In the rows, zero is written as 128.
The same turns and mirrors carry the whole set onto itself and the rows of a family onto each other. Which other rows belong to the same family as each row named below? List them in the order they appear above.
These 28 rows form 7 families of 4 rows each.
j_975: [123 141 112 131  90 112 128 136 115 133 116 133 105 170 158]
j_817: [125 135 141 132  65 130 119 131 111 148 110 137 125 150 142]
j_742: [133 148 155 109  92 127 107 164 145 129 119 142 123 133 134]
j_172: [121 150  98 146  89 119 119 149 117 149 121 139 115 168 153]
j_533: [131 148 120 117 114 112 114 172 154 123 116 126 120 143 129]
j_308: [127 152 122 114 109 110 127 156 136 125 118 131  89 144 137]
j_669: [120 134 117 144  83 124 115 138 108 143 119 150 115 170 154]
j_18: [126 167 143 109  90 137 111 155 146 138 107 140 139 140 125]
j_940: [129 152 125 113 111 112 116 165 144 116 124 138 107 157 152]
j_398: [126 139 101 135 104 109 119 155 134 127 117 126 128 174 152]
j_342: [127 131 126 140  74 126 110 144 125 142 110 130 152 164 143]
j_953: [122 148 109 128 113 111 119 158 128 128 123 146  91 159 145]
j_784: [126 148 140 117 103 125 110 163 138 135 120 149  99 126 120]
j_355: [127 141 121 130  89 117 116 146 123 126 122 140 125 178 169]
j_862: [120 164 109 124  98 123 120 145 132 132 110 138 133 180 157]
j_650: [132 139 144 123  84 130 106 161 144 139 110 129 144 132 120]
j_195: [128 157 135 126  89 132 109 166 138 153 118 141 115 122 116]
j_911: [124 146 128 144  67 137 109 146 117 163 116 142 132 145 135]
j_871: [125 161 105 128 111 115 119 169 139 140 124 137  97 145 135]
j_972: [142 137 124 131 108 128  97 156 135 138  98 135 111 126 115]
j_870: [137 129 103 148  99 124 103 139 114 141  98 135 120 160 142]
j_844: [125 136 147 133  73 137 105 144 118 150 116 154 124 138 128]
j_479: [140 128 126 143  88 135  96 141 119 147  95 137 128 139 124]
j_346: [139 139 101 136 119 117 104 154 130 131 102 133 103 148 133]
j_129: [123 172 119 109 112 122 118 161 150 126 112 137 121 156 138]
j_918: [130 146 152 113  84 127 117 151 133 139 112 135 109 123 120]
j_225: [122 158 132 125  75 138 113 139 128 144 106 141 150 164 144]
j_437: [130 136 151 127  68 134 107 144 123 139 117 144 141 154 150]

Same family as j_742: j_940, j_355, j_437
Same family as j_129: j_18, j_862, j_225
Same family as j_918: j_975, j_817, j_308
Same family as j_911: j_172, j_195, j_871
Same family as j_342: j_533, j_398, j_650
Same family as j_346: j_972, j_870, j_479

The same turns and mirrors carry the whole set onto itself and the rows of a family onto each other. Which other rows belong to the same family as each row named below? List them in the order they appear above.
These 28 rows form 7 families of 4 rows each.
j_164: [140 149 118 112 134 135 124 125 127 113 118 114 118]
j_857: [130 100 120 159 141 120 134 115 139 134 121 140 122]
j_828: [123 144 110 119 134 152 129 139 143 121 123 119 108]
j_988: [112 145 130 110 129 141 128 110 130 125 123 119 125]
j_430: [129 154 112 113 136 126 106 120 134 123 129 124 132]
j_243: [149 146 114 131 131 140 135 134 142 122 113 125 106]
j_81: [133 119 121 167 149 119 121 115 133 135 142 109 125]
j_938: [122 100 127 144 140 109 104 120 136 130 137 113 133]
j_886: [128  97 123 148 145 139 127 102 140 134 123 135 136]
j_529: [123 162 123 124 134 118 130 118 141 137 118 114 118]
j_407: [129 141 123 112 116 134 126 131 118 133 125 129 116]
j_63: [136 106 117 152 149 113 132 111 146 120 143 115 128]
j_363: [125 140 119 106 128 116 138 123 128 133 136 130 132]
j_20: [120 102 138 154 137 138 131 132 149 138 118 135 123]
j_412: [124 109 132 149 156 108 126 119 137 130 142 108 128]
j_736: [133 133 102 107 127 144 130 127 146 144 122 124 116]
j_879: [128 100 109 148 156 124 125 124 145 148 110 123 125]
j_475: [121 103 135 159 143 127 119 126 136 140 139 130 138]
j_591: [120 156 121 113 131 126 133 121 133 125 132 119 136]
j_325: [123 113 119 144 165 114 125 132 143 124 138 106 138]
j_500: [134 146 116 125 116 144 107 130 138 134 122 135 116]
j_22: [103 152 119 114 134 129 130 131 129 129 127 125 122]
j_771: [138 145 110 124 133 150 130 137 135 136 119 132 107]
j_249: [129 144 105 126 134 146 121 136 120 136 123 111 106]
j_867: [133  99 127 154 143 129 104 120 144 124 111 123 120]
j_651: [123 111 137 149 140 116 127 110 159 138 137 107 127]
j_637: [130  92 123 155 141 137 131 124 143 132 111 127 126]
j_767: [135 107 124 159 162 133 117 122 144 123 127 120 138]

Same family as j_886: j_988, j_81, j_249
Same family as j_591: j_412, j_771, j_637
Same family as j_651: j_529, j_736, j_879
Same family as j_243: j_363, j_20, j_325
Same family as j_407: j_164, j_475, j_767

